In the data rows, the value 128 means zero.
Some points, each followed by its number:
(185, 157, 118, 111, 136, 112, 139, 108, 107, 176, 134, 117, 123, 132,
 124, 175, 172, 140, 104, 132, 139, 128) 0
(158, 108, 183, 149, 126, 146, 205, 85, 184, 90, 168, 159, 98, 132,
 169, 87, 81, 114, 177, 75, 147, 151) 1
(94, 152, 93, 112, 170, 91, 148, 156, 162, 115, 125, 123, 161, 121,
 141, 130, 106, 111, 123, 108, 109, 158) 2
(135, 96, 119, 92, 141, 139, 103, 149, 162, 82, 99, 145, 178, 90,
 135, 165, 165, 128, 109, 115, 145, 175) 3
(147, 147, 116, 106, 130, 151, 124, 108, 133, 94, 163, 131, 146, 86,
 134, 156, 100, 116, 158, 77, 117, 135) 4
(48, 122, 132, 110, 127, 114, 93, 112, 152, 118, 146, 81, 125, 141,
 128, 107, 88, 89, 123, 127, 122, 141) 5
(131, 131, 81, 128, 114, 139, 131, 111, 146, 170, 116, 206, 146, 116,
 115, 170, 181, 169, 99, 154, 181, 118) 6
(78, 135, 139, 155, 121, 132, 125, 132, 138, 80, 142, 136, 139, 155,
 151, 123, 106, 127, 179, 83, 132, 132) 7
(187, 103, 142, 117, 86, 187, 109, 149, 120, 105, 190, 102, 140, 138,
 151, 130, 82, 124, 146, 135, 139, 107) 8
(132, 113, 128, 116, 118, 131, 155, 129, 128, 126, 147, 77, 119, 119,
 128, 170, 77, 76, 123, 137, 117, 148) 9
(149, 113, 115, 115, 129, 116, 123, 132, 120, 129, 117, 121, 121, 104,
 102, 136, 96, 107, 86, 163, 124, 121) 10
(168, 152, 128, 114, 148, 100, 156, 121, 139, 92, 169, 136, 129, 105,
 140, 128, 153, 139, 144, 144, 119, 134) 11
(131, 174, 109, 111, 134, 86, 94, 136, 135, 139, 112, 155, 128, 104,
 135, 141, 186, 143, 141, 122, 184, 98) 12
(156, 146, 161, 129, 140, 138, 202, 134, 87, 96, 171, 159, 105, 99,
 137, 118, 125, 128, 161, 134, 101, 140) 13
(141, 125, 143, 152, 119, 105, 160, 134, 134, 122, 144, 86, 132, 115,
 101, 134, 110, 122, 144, 105, 131, 111) 14
(85, 127, 141, 156, 119, 158, 122, 122, 147, 140, 135, 120, 73, 77,
 122, 140, 95, 168, 148, 117, 151, 106) 15
(164, 118, 160, 178, 122, 149, 140, 149, 134, 106, 127, 192, 139, 93,
 100, 141, 137, 169, 97, 116, 203, 128) 16
(86, 127, 123, 152, 162, 107, 148, 154, 186, 115, 162, 104, 111, 111,
 162, 135, 112, 150, 75, 112, 136, 103) 17
(127, 192, 91, 113, 114, 137, 87, 121, 109, 82, 136, 140, 154, 136,
 170, 153, 130, 141, 105, 135, 116, 98) 18
(92, 141, 135, 114, 163, 93, 145, 152, 123, 174, 107, 163, 137, 132,
 124, 172, 140, 119, 116, 138, 200, 162) 19
(117, 112, 147, 157, 112, 133, 126, 156, 143, 131, 109, 192, 132, 98,
 127, 146, 150, 171, 118, 136, 150, 148) 20
(115, 108, 148, 129, 103, 153, 131, 126, 155, 87, 150, 76, 145, 136,
 149, 79, 115, 99, 138, 80, 120, 144) 21
(125, 140, 100, 109, 129, 152, 103, 131, 149, 145, 151, 99, 121, 112,
 123, 67, 116, 135, 113, 146, 110, 110) 22
(186, 155, 111, 95, 135, 135, 105, 148, 107, 149, 149, 104, 157, 183,
 162, 141, 133, 108, 120, 168, 111, 151) 23
(160, 164, 142, 115, 152, 174, 91, 147, 155, 146, 64, 150, 145, 130,
 131, 141, 151, 156, 122, 123, 153, 66) 24
(147, 85, 188, 122, 118, 112, 143, 80, 146, 95, 156, 120, 147, 97,
 167, 118, 69, 144, 124, 133, 112, 109) 25
(92, 106, 164, 155, 126, 138, 130, 153, 131, 152, 125, 117, 111, 136,
 94, 117, 111, 128, 132, 147, 117, 107) 26
(129, 115, 136, 117, 133, 149, 158, 95, 138, 123, 163, 155, 130, 118,
 178, 126, 143, 146, 134, 81, 136, 125) 27
(130, 131, 177, 113, 102, 151, 78, 141, 116, 147, 95, 137, 114, 125,
 80, 127, 146, 156, 143, 160, 124, 118) 28
(132, 183, 118, 112, 90, 137, 96, 132, 83, 103, 141, 118, 192, 101,
 148, 145, 134, 125, 91, 109, 132, 91) 29
(141, 103, 137, 170, 130, 134, 105, 141, 148, 99, 180, 106, 162, 136,
 163, 125, 101, 125, 134, 111, 133, 139) 30
New points follow, each followed by the numbers of its two nearest points above, nearest first.
(142, 115, 123, 135, 169, 130, 182, 137, 157, 148, 137, 131, 149, 126,
 162, 111, 117, 107, 113, 128, 121, 156) -> 2 27
(102, 152, 119, 146, 141, 116, 139, 107, 126, 124, 121, 125, 152, 138,
 129, 155, 115, 145, 149, 126, 174, 94) -> 14 7
(125, 138, 102, 113, 117, 141, 136, 131, 93, 157, 140, 143, 111, 138,
 167, 123, 167, 121, 121, 114, 128, 117) -> 27 0
(142, 131, 98, 98, 151, 116, 174, 137, 146, 138, 83, 142, 125, 126,
 100, 149, 139, 137, 144, 133, 104, 112) -> 10 2
(107, 123, 153, 147, 108, 146, 85, 156, 122, 120, 96, 110, 94, 116,
 66, 114, 164, 164, 139, 146, 121, 114) -> 28 26
(99, 121, 129, 152, 119, 97, 126, 122, 99, 138, 127, 118, 109, 137,
 89, 125, 101, 114, 150, 152, 107, 100) -> 26 14
(111, 105, 99, 164, 127, 137, 127, 140, 126, 148, 131, 98, 149, 155,
 113, 106, 103, 156, 138, 129, 89, 142) -> 26 22
(97, 146, 109, 117, 132, 159, 127, 139, 79, 155, 119, 115, 163, 175,
 148, 127, 120, 126, 141, 114, 129, 132) -> 23 7
(122, 126, 78, 147, 111, 104, 140, 120, 133, 120, 164, 73, 106, 127,
 139, 96, 100, 139, 112, 147, 75, 132) -> 22 14
(66, 134, 124, 103, 157, 93, 134, 126, 114, 179, 82, 174, 129, 115,
 120, 162, 173, 122, 111, 99, 198, 163) -> 19 12
(118, 131, 131, 122, 135, 169, 140, 157, 129, 192, 96, 112, 132, 125,
 114, 121, 141, 141, 89, 152, 151, 108) -> 26 10
(86, 143, 140, 107, 107, 151, 135, 141, 110, 157, 141, 97, 111, 144,
 112, 105, 117, 119, 149, 93, 135, 131) -> 26 14
(74, 144, 118, 141, 103, 94, 135, 149, 95, 135, 138, 94, 89, 141,
 144, 92, 111, 115, 193, 158, 130, 78) -> 26 14
(162, 151, 74, 108, 146, 121, 168, 152, 112, 137, 112, 128, 116, 163,
 128, 149, 91, 141, 129, 157, 122, 109) -> 10 23
(144, 97, 165, 103, 132, 152, 131, 107, 140, 140, 135, 123, 97, 95,
 113, 174, 61, 82, 157, 106, 122, 142) -> 9 4
(151, 121, 149, 125, 105, 119, 109, 97, 134, 112, 165, 121, 143, 101,
 137, 134, 115, 124, 138, 71, 131, 139) -> 4 27
(123, 151, 99, 124, 111, 117, 131, 137, 133, 130, 148, 133, 140, 169,
 135, 132, 123, 150, 112, 139, 143, 124) -> 18 22
(120, 139, 132, 128, 122, 121, 120, 104, 128, 133, 61, 154, 125, 115,
 112, 146, 130, 117, 126, 148, 143, 116) -> 10 28
(138, 117, 91, 177, 141, 128, 127, 145, 101, 148, 89, 143, 153, 153,
 106, 174, 117, 109, 99, 147, 106, 155) -> 10 26
(124, 137, 116, 159, 135, 152, 147, 143, 158, 141, 133, 102, 135, 106,
 106, 141, 135, 128, 131, 120, 114, 109) -> 14 26
(121, 140, 123, 142, 116, 103, 118, 114, 115, 108, 105, 44, 138, 137,
 94, 135, 122, 110, 109, 101, 104, 121) -> 14 9
(66, 147, 128, 169, 180, 115, 191, 109, 161, 151, 146, 164, 100, 102,
 195, 109, 127, 182, 158, 89, 142, 140) -> 27 17
(107, 115, 146, 129, 140, 98, 106, 160, 104, 89, 107, 137, 114, 96,
 117, 142, 136, 88, 154, 156, 154, 141) -> 10 26
(114, 120, 94, 144, 127, 130, 147, 175, 89, 165, 121, 152, 117, 156,
 107, 104, 131, 138, 132, 131, 126, 134) -> 26 10
(116, 147, 129, 130, 134, 148, 94, 154, 135, 175, 131, 134, 115, 123,
 112, 137, 158, 81, 130, 149, 85, 141) -> 26 28
(146, 94, 109, 140, 111, 192, 73, 158, 132, 150, 90, 136, 131, 130,
 101, 116, 141, 189, 124, 112, 147, 74) -> 24 28
(127, 108, 124, 174, 119, 146, 129, 126, 176, 126, 125, 144, 139, 121,
 95, 108, 126, 167, 107, 127, 109, 90) -> 26 20
(100, 135, 126, 101, 129, 117, 127, 135, 136, 82, 145, 125, 125, 141,
 165, 107, 126, 111, 191, 99, 130, 119) -> 7 21
(178, 129, 137, 168, 126, 135, 135, 114, 126, 148, 137, 133, 121, 143,
 128, 146, 123, 135, 79, 101, 141, 134) -> 0 14
(97, 144, 136, 129, 115, 145, 157, 155, 116, 149, 134, 115, 137, 147,
 112, 119, 143, 153, 147, 124, 126, 165) -> 26 14
(119, 137, 154, 118, 153, 120, 119, 101, 129, 152, 84, 170, 120, 137,
 104, 133, 139, 117, 139, 149, 126, 117) -> 28 26
(139, 100, 141, 86, 106, 112, 125, 121, 100, 137, 166, 100, 123, 126,
 115, 86, 114, 145, 114, 154, 109, 118) -> 22 10
(112, 141, 116, 126, 147, 137, 102, 172, 144, 152, 166, 105, 113, 120,
 131, 142, 143, 147, 137, 141, 139, 107) -> 22 26
(136, 136, 143, 127, 162, 67, 98, 85, 114, 123, 113, 142, 135, 105,
 140, 125, 139, 116, 142, 157, 94, 112) -> 11 10
(110, 117, 126, 116, 108, 140, 128, 150, 103, 126, 132, 121, 125, 138,
 151, 133, 187, 108, 131, 158, 127, 130) -> 26 11
(119, 111, 148, 137, 114, 108, 145, 140, 109, 130, 144, 97, 111, 104,
 124, 113, 67, 119, 146, 118, 98, 122) -> 14 9
(103, 83, 144, 119, 118, 127, 115, 124, 117, 124, 185, 100, 99, 106,
 142, 76, 77, 146, 120, 158, 97, 137) -> 22 25
(114, 115, 116, 138, 107, 92, 132, 180, 161, 157, 82, 98, 108, 141,
 99, 118, 172, 145, 142, 152, 112, 131) -> 26 28
(210, 120, 145, 131, 148, 112, 106, 148, 144, 91, 113, 163, 113, 91,
 116, 151, 150, 96, 84, 138, 156, 121) -> 10 16
(110, 143, 149, 144, 112, 129, 168, 123, 164, 125, 156, 162, 87, 102,
 120, 133, 111, 150, 133, 132, 142, 113) -> 15 14
(147, 140, 104, 110, 129, 164, 82, 123, 163, 137, 125, 125, 143, 135,
 143, 148, 178, 124, 94, 136, 126, 97) -> 24 18
(153, 114, 153, 147, 118, 114, 165, 117, 134, 183, 160, 162, 99, 148,
 134, 87, 99, 113, 140, 154, 121, 120) -> 26 14
(114, 108, 129, 108, 147, 124, 142, 129, 159, 115, 92, 110, 132, 146,
 122, 143, 124, 123, 140, 117, 119, 144) -> 2 14
(128, 117, 154, 115, 111, 164, 169, 151, 143, 77, 147, 101, 135, 108,
 124, 117, 79, 107, 151, 101, 80, 143) -> 21 9
(107, 110, 127, 157, 128, 110, 124, 100, 140, 101, 139, 114, 121, 122,
 144, 122, 139, 111, 122, 118, 119, 121) -> 14 30
(154, 129, 154, 145, 170, 108, 125, 169, 127, 96, 76, 183, 143, 117,
 142, 167, 172, 133, 164, 98, 197, 156) -> 20 19
(116, 189, 91, 136, 154, 126, 85, 132, 137, 113, 112, 129, 121, 163,
 133, 133, 157, 162, 163, 130, 150, 115) -> 12 18
(103, 132, 158, 120, 93, 116, 132, 106, 145, 119, 140, 105, 135, 92,
 106, 144, 129, 140, 109, 114, 135, 158) -> 14 10
(178, 110, 149, 123, 152, 154, 152, 111, 103, 140, 155, 128, 126, 100,
 114, 115, 119, 133, 121, 119, 84, 148) -> 13 11
(136, 148, 150, 181, 112, 137, 130, 108, 122, 109, 121, 114, 132, 116,
 102, 135, 117, 109, 144, 96, 87, 143) -> 14 4
(127, 78, 131, 135, 112, 122, 150, 141, 117, 118, 121, 110, 66, 130,
 106, 96, 111, 118, 159, 151, 139, 150) -> 26 14
(110, 145, 123, 94, 100, 140, 57, 142, 114, 143, 113, 138, 101, 130,
 106, 144, 137, 93, 159, 168, 104, 119) -> 28 10
(161, 147, 126, 106, 93, 136, 123, 132, 99, 160, 150, 119, 133, 133,
 116, 144, 100, 85, 128, 123, 110, 149) -> 9 10
(99, 165, 100, 133, 131, 182, 173, 116, 148, 138, 145, 133, 127, 152,
 129, 72, 156, 166, 136, 107, 141, 156) -> 27 22
(97, 139, 124, 161, 106, 110, 129, 128, 107, 126, 160, 123, 124, 111,
 110, 96, 122, 153, 147, 117, 129, 134) -> 14 26
(109, 146, 122, 149, 124, 152, 119, 190, 139, 162, 96, 100, 132, 160,
 112, 129, 127, 126, 122, 140, 114, 137) -> 26 28
(103, 135, 96, 110, 155, 137, 65, 109, 176, 118, 80, 173, 153, 148,
 126, 112, 158, 140, 72, 128, 151, 96) -> 24 12
(160, 119, 102, 160, 109, 158, 115, 164, 96, 142, 90, 130, 136, 140,
 96, 152, 120, 109, 133, 145, 93, 131) -> 10 26
(153, 133, 116, 115, 130, 137, 127, 97, 143, 153, 128, 86, 156, 155,
 125, 153, 107, 79, 78, 141, 83, 166) -> 9 10
(126, 132, 147, 103, 139, 95, 131, 141, 118, 137, 117, 141, 131, 83,
 103, 156, 120, 128, 110, 119, 110, 167) -> 10 2
(147, 129, 123, 121, 158, 146, 155, 133, 152, 128, 129, 125, 141, 119,
 115, 127, 135, 196, 153, 96, 175, 160) -> 27 20
(90, 124, 128, 154, 114, 122, 166, 121, 147, 135, 106, 111, 136, 121,
 126, 144, 134, 151, 140, 130, 146, 143) -> 14 26
(127, 155, 121, 73, 161, 117, 115, 114, 176, 152, 121, 98, 134, 113,
 129, 110, 143, 185, 113, 111, 120, 149) -> 22 2
(79, 85, 178, 137, 146, 125, 167, 102, 145, 141, 156, 165, 111, 87,
 139, 94, 137, 204, 172, 75, 139, 113) -> 27 15
